One vector is turned by the same rotation once a tick. Each row is the vector after some number of ticks, and that number follows the row.
The counts run from 0 to 874.
[112  91  77 124 164 140 145 170 164 123 140 160 142 151 102 103 139 122
 144 151  95 109 107 120 110 116 170 162 114 168 110 196  93 130 131 170
  76 117 154  88 135  94 142 103 120 132  86 172  83 113  93  91 126 145
 144 146 131 154 139 141 142 131 106 167 123 171 134 124 103  89 142 104
 139 101 121 174  76 187 134]	5
[ 98 115  92 113 159 146 188 178 146 123 159 130 120 150  74 121 141 142
 189 126  93 143  90 127 106 133 151 109 149 154 101 140  81  73 144 159
 119 150 155  93 122 107 144 115 149  99 132 120  97 117  82  83 113 110
 148 180 167 137 123 127 139 131 126 152  87 136 162 117  71 121 138 131
 127 125 103 125  74 199 108]	190
[101  66  98 128 154 139 156 130 149 107 144 117 108 145  96 111 113 120
 139  87 131  77 114  81  82 117 204 133 119 154 139 168 104 136  86 137
 140 170 117 108 111 104  91 121 137 163 117 146 108 137 128 118 136 118
 142 110 142 125  94 189 169 131 173 165 139 122 136 107 120 103 112 142
 160 108 155 151 135 144 118]	65
[127  68 137 134 118 125 145 101 154 140  96 108 149 113  97 125  96  77
 113  86 126 173 111  84 150 109 176 124 126 160 148 123 127 102 123 134
 142 141 158 121 169 142  84 112 135 196 118 114  79 110 103 117 174 142
 143 131 120 171 112 100 136  94 105 159  65 120 179 138 123 120  94 120
 114 130 136 140 100 122 125]	221
[ 87 116 107 108 123 114 164 173 155 119 144 135  86 149  85 107  99 144
 121 104 129 101 152 116 118 139 141 141 158  84  89 180 105  97 107 164
 147 133 110 146 124 118  86 125 117 141 142 146  77 178 107 139 130 132
 149 120 121 153  88  93  93 115 128 147 123 138 152  72  58  81 153 131
 132 138 174 120 125 159 152]	496
[140 107 155 139 145 124  87 103 135 104 173 113 125  88 118 150  96 139
 139  98 132 170 126  86 149 171 163 145 137 111 145 133 117 170 133 138
 152 165 182 110 105 102  68 130 109 139 132  91 104 155 100 165 122 125
 105 163 137 157 145 111 130  44 106 127 110 151 204  84 125  93 138 149
 126  93 173 110 119 160 118]	255
[137 181 104 174 116 115 131 147 127 134  47  74 109 131  76 140 144 101
 124  89 137 119 126  96 141 134 144 111 107 125  97 115  85 128 113 116
 133 152 148  93 133  65 131 127 145 126 126 114 122 126 146 118  91  95
 110 135 116  89 193 101 123 120 167 159  60 127 142 107 154 145 146 122
 100  76 158 144 101 143 145]	317
[129 121 170 180 128 110 136 118 147 134 109 147  92 109  96 163 149  95
 140  54 146  98 116 101 148 141 109 130 112 144 128 126 141 116  78 120
 119 140 180 147 123  90  79 117 135 190 115 104  55 165 137 157  92 131
 143 129 101 101 136 119 111 146 129 154  77 119 173 149 144 138 152 144
  93  53 138 129 129 160 141]	687
[ 98 100 132 154 155 143 168 131 134 165 129  96 111 177 108 124 174 122
 167 105  96  83 142  74 118 124 149 145 136 152 107 160 150  91 169 110
 135 140 138 161 101 124 106 114 174 138 121 160 124 153 103  77  79 121
 150  80 116 140  99  95 169 157 130 173 116  95 131 156  85  75 137 140
 120 149 128 119 102 170  86]	362
[108  73  68 127 185 156 124 100 114 165 131  82  87 128  91 116 120 172
 159  56 105 118 149 138 104 125 177 113 139 172 115 152 100 127 126 129
 120 139 137 157  89  96 127 137 138 120 169 136 152 134 131  82 135  93
 129  97 152 164 133  89 193 114 149 177 157 144 122 144  81  88 118 111
 129 117 126 119 120 154 110]	640
[117 106 157 159 139  95 101 100 108  88  85 146 131  85 133 144 115 132
 127  63 139 114 151 102 144 142 155 138  80 158 147 124 105 145  95 111
 104 117 159 188 147  92 102 114  97 191 115 106  78 170 148 135  98 151
 114 109 118 137 160 124 116 128 148 187  90 117 156 134 158 118 147 133
  92  84 152 112 143 146 167]	851
[120 164 141 187 137 101 169 136 128 133 112 110 102 131  90 165 132 140
 133 103 112 172 150 140 140 162 105 113 153 127 142  86 116  92 135 136
 102 138 175 170 113  77 101  99 101 112 161 115  77 113  94 117 113 100
 123 146 140 116 199  84 144 144 123 137  71 117 160 134 102 152 144 129
  67  96 117 111  79 165 132]	501
[128  86 126 136 150 117 132 138 116 108 155 168 122  78  96 119 101 107
 152 114 123 179 117 144 162 138 190 133 110 189 169 112  76 113  97 147
 110 145 178 155 123  72 124  88  85 156 146 120  78  90  94 123 140 122
 152 139 151 164 132 160 161 144 150 152  78 125 160 139 126 162 124 128
 121  78 126 148  70 178 161]	817
[135  61 126 105 181 112 115  92 131  78 126 132 127 166 111  87 112 100
 120 100  91 110 134  98 130 100 149 120 178 145 163 185 121 130 124  94
 179 140 131 149 140 118 106 135 173 147 112  90  66 146 115 148 145 140
 119 159 131 146 104 155 104  92  99 156 136 131 143  88  98  72 136 138
 151 151 155 106 155 164 109]	772
[114 105 125 106 171 161 128 122 124 151 178 121 152 133  72 114 107 149
 150 124 114 157  88 137 129 154 166  76 142 126 121 114 101 135 161 142
 137 131 144 104  99 113 116  82 159 102 126 145 114 117  97 109 110 118
 128 173 167 174 150 126 149 104 105 141 133 175 149 119  61  93 122 149
 177 148 159 151  91 180 111]	416
[127  68 101  91 165 108 111 127 144 126 147 167 116 108  85 135  83 140
 135 113 120 142 113 127 122  98 167 141  96 126 120 149  79 123 127 148
 103 133 129 151 155 104 145  60  87 139 115 141  84 119 121 128 155 147
 154 127 118 194 137 137  88 145 150 182 150 152 161 123 126 101 150  99
 111 150 149 148  67 142 181]	836
[116 149 107  82 127 117 111 159 135 141 123 117 114 122  74 106  97 159
 114 113 130 148 129 125 132 154 141 120 146  86  88 124  78 108 130 160
 131 155 135 135 115 111  98 116  92 125 134 168 121 155  98 147 104 137
 129 156 133 168 146 115  99  91 122 144  92 160 175 112  90  85 183 105
 100 141 185  84  93 149 202]	294
[124  71 124 131 138 133 106 132 149 107 101  97 118 146 123 109 105  82
 102  70 137  88 116  97 121  81 195 127 146 141 120 165 138 142 115  90
 180 150 163 122 179 109 122 121 155 159 105 150  77 137 129 147 142 153
 152 104 122 148 117 139 121  84 137 161 118 148 134 106 174  48 140 113
 111 124 157 126 140 128 118]	608
[126  69 135 125 163 127 112 116 125 136 102  93 149 139 108  96 137 106
 130 118 120  90 156  82  97 135 203 136 114 142 107 152 134 131 161 113
 159 148 118 114 148 148  97  94 195 139 109 141  94 174 146  94 106 169
 159 115  94 160 107 125 129 155 138 178 177 133 135 135  54  85 126 114
  95 151 139  94 152 168 143]	383
[110 160 153 140 158 108 141  97 109 130 107 112 134 124  83 164 109 154
 166 104  70 151 157  92 137 141 122 121 117 122 100 152 118 102 165 142
 116 124 159 144 124  87 139 100 161  86 138  87 128 168 117  99  98 128
  93 176 120 122 167  77 139 127 119 166 127 140 130  93  51 112 165 141
 105 120 131 122 135 182  99]	194
[120 100 139 161 134 141 150 170 134 120 184 117 108 151 111 133 152  68
 126  88 140 121 114 123  93 135 139 101 114 116 122 127 135 130 146  83
 150 180 106 127 152 111  97  84 147 143  69 149  64 163 114 166  70 137
 172  84 142 116 168 115  99 158 172 162 108 137 154 140 128  84 144 128
  78 134 132 128  96 137 130]	668
[ 66 144 155 165 156  94 137 129 133 142 172 113 105 152 107 165 121 133
 174 117  82 150 104 108 127 147 141 114 114 113 192 121 137 108 140 160
  86 134 163 149 127  85 162 123 109  83  93 154 125 124  87 141  90 139
  83 161 135 130 184 174 122 132 142 156  97 127 150 153 130 130 147 140
 112 135 123 166  61 172 111]	265
[107  93 129 175 121 112 124 137 100 112 154  60 139 120 131 138 160 113
 135  68 135 154 149 124  99 149 169 114 127 141 147 112 155 110 149 120
 148 164 150 117 142  95 116 140 142 117 101 101  58 150  94 131 101 136
 176 114 162 139 184 106 132 114 111 127 127 136 154 138  94  90  97 133
  58 106 127 101 151 139  86]	442
[122 114 145 139 113 144 146 120 122  81 108 104 122 133 113 123 133 103
 128  95 101 136 125  89 125 112 137 147 112 135 116 155 130 163 143 100
 155 124 152 127 100 116  47 127 197 175 129  91 111 180 107 139 129 142
 135 133 148 154 114 101 155  98  97 182  93 155 143  82 124  77  95 159
 147 131 124 122 181 126  94]	196
[105  98  97 133 177 131  99 129  91 103 121  98  99 102  94 115 160 148
 151 103  96 108 194  71 115 155 153 127 153 153 153 142 112 108 128 112
 127 194 127 156 107  81 153 154 116 107 104 157 128 137 109  89  95 125
 141 122  95 117 129 136 139 121 154 152 146  72 154  86 114 133 176 141
  68 120 149  67 118 176 137]	329
[105  72 122  83 167  91  66  88 123 121  91 134 151 117 112  66  76  96
 133 121 122 149 119  78 137 128 198 105 159 148 126 146  64 145 124 118
 157 154 162 115 157 104 101 112 134 148 151 135  99 137 137 127 128 166
 117 140 137 178  96 160 100  74 112 153 122 128 177 118 142 115 146 115
 119 132 176 102 131 140 174]	570
[ 59 160 125 141 106 151 116 107 137 174 120 115 136 161  74  88 131 147
 138  74  84 127  86  56 115 111 110 107 140  98 160 123 145 117 167 165
 139 117 144 157 123 104 134 101 150 161 137 177 118 106 119  92 120 164
 121 151 125 180 101 145 134 142 113 185 128 130 121 129 103 105 131 133
 157 181 142 136  88 115 140]	714
[102 154 163 118 162 131 126 126  97 139 178 162 113 139 116 129 103 126
 134 118  96 149  71 109 132 140 138 124  99 122 163 129  93 147 137 106
 116 121 192 157 127 100 120 106 121 107 126 164  97 125 117 155  64 152
 102 154 145 168 154 191 120 131 129 184  84 151 140 148 182 138 148 107
 123 166 124 105  60 136 148]	264
[ 92 145 117 118 157 153 127 112 103  77 176 141 124 110 100 122 136 161
 159 102  87 169 107 129 138 139 131 105  91 143 175  94 112 104 121 123
  97 116 116 150  99  72 134  86 128 138 104 152  77 140  85 147  83 196
 125 180 135 164 181 157 119 174 108 157 127 136 132 156  80 136 152 118
 120 128 116 139 118 177 143]	450
[120 124 159 154 117 122 106 153 137 109 166 122 137 124 121 156 131 115
 113 104 111 138 132 123 132 168 146 159  83 102 118 138 127 160 159 127
  96 141 175 148 144 111  69 119 112 125  95 140  79 176  95 168  99 156
 130 138 128 151 144  82 109  90 109 153 107 187 183  87 137  87 162 168
  83 122 161 111 125 118 126]	256
[117 174 170 157 101 105 138 162 132  99 125 107 108 103  95 131 118  87
 115  87 160 143 140 138 132 150 142 114 127 132 112 128  99 106 101 130
 136 148 171 115 122  60  74 145 133 151 139 103  71 164  97 174 101 136
 118 135 142 113 163 138 131 118 143 160  55 143 180 107 130 145 131 145
  84  80 159 100 161 163 153]	481
[125  69  86 147 139 140 156 182 129 167 160 109 121 142  93 127 141  89
 138  89 147 114 117 147 108 151 179 105 107 140 102 131 134 128 152 120
 129 144 122 105 148 124 115  63 133 150 111 152  71 140 116 131  79 102
 175  85 151 156 151 127 112 159 142 155 127 141 165 167 105  86 121 113
  95 143 128 123  73 139 140]	76
[119  78  65 131 135 129 165 132 135 123 154 113 118  90 120  95 156 157
 150  90 125 141 147 140 101 149 150 124 159 161 158 148 104 122  94 144
 141 150 150 154  82  96  95 148 110 133 166 135  92 134  73 104 137  93
 160 129 156 177 115 115 171 121 109 147 127 128 139 110  48  79 107 128
 128 115 131 114 145 189 141]	476
[113 107  67 105 123 123  75 127 119 145 113 116 122 109  76  93  90 149
 100  96 139 143 122 122 118 137 153 121 131 106 130 141  66 162 118 151
 140 140 136 124 123  98 119 121 114 159 141 151 119 132 132 139 138 113
 132 137 142 189 125 112  89  73 126 160 118 156 156  94 119  64 139 124
 100 132 194 102 117 138 186]	293
[134 150 149 149 152 120  97  87  95 152 121 124 127 117  95 149 130 128
 144 100 108 171  93  92 163 142  68 102 134 128 153  82 123 137 146 103
 124 117 152 124 101  94 105  84 148 165 144 102 106 125 122 143  94 121
 119 187 132 153 167  80  97 122  67 155  76 131 160 156 130 144 150 129
 137 132 119  96  85 150 169]	726
[ 97 105 173 138 163 130 133  81  74 135 124  95 134 109 125 162 144 147
 170 102  90 118 150 106 138 154 131 112 137 143 123 131 145 106 149 127
 145 136 119 148  88 135  92 133 168 113 141 118 131 153 125 115  64 154
 121 165 131 125 155  97 164 136 131 154 128 129 140 163  65 113 133 172
 108 134 131 101 129 162  82]	400
[ 93  81  87 149 126 173 127 116 142 168 124  86 121 111 101  94 156 119
 152  48 123 126 117  89  91 142 171 146 137 174 166 132 130 149 118 134
 122 169 129 156 108 130 120 157 127 180 130 168 127 115  98  91 131  98
 161 112 130 176  89 146 179  93 150 139 144  93 139 124 105 120 105 140
 139  96 131 127 129 147 112]	86
[ 98 112 145 179 135 133 148 139 114  77 141 157 102 119 103 131 147 105
 137 116  75 131 146 121 125  98 132 130 118 134 153 150 122  93 138 129
 168 117 155 186 134 106 115 119 126 146  94 156  31 139  91 139 126 198
 161 153 118 110 137 117 105 185 131 153 101 145 136  74 119 126 170 156
 106 113 127 144 109 166 135]	185
[101 128 150 131 136  74 128 122 132 129 128 103 110 108  87 111 128 112
 164 124  86 163 144  64 141 174 164 117 167 125 166 131 102 105 116 158
 115 162 151 125  96  68 127 150 125 120 158 125 136 146 109  90 114 141
  99 167 115 131 118 170 161  98 137 130 104  96 181 100 110 163 149 166
 114 120 147 113  87 183 109]	531
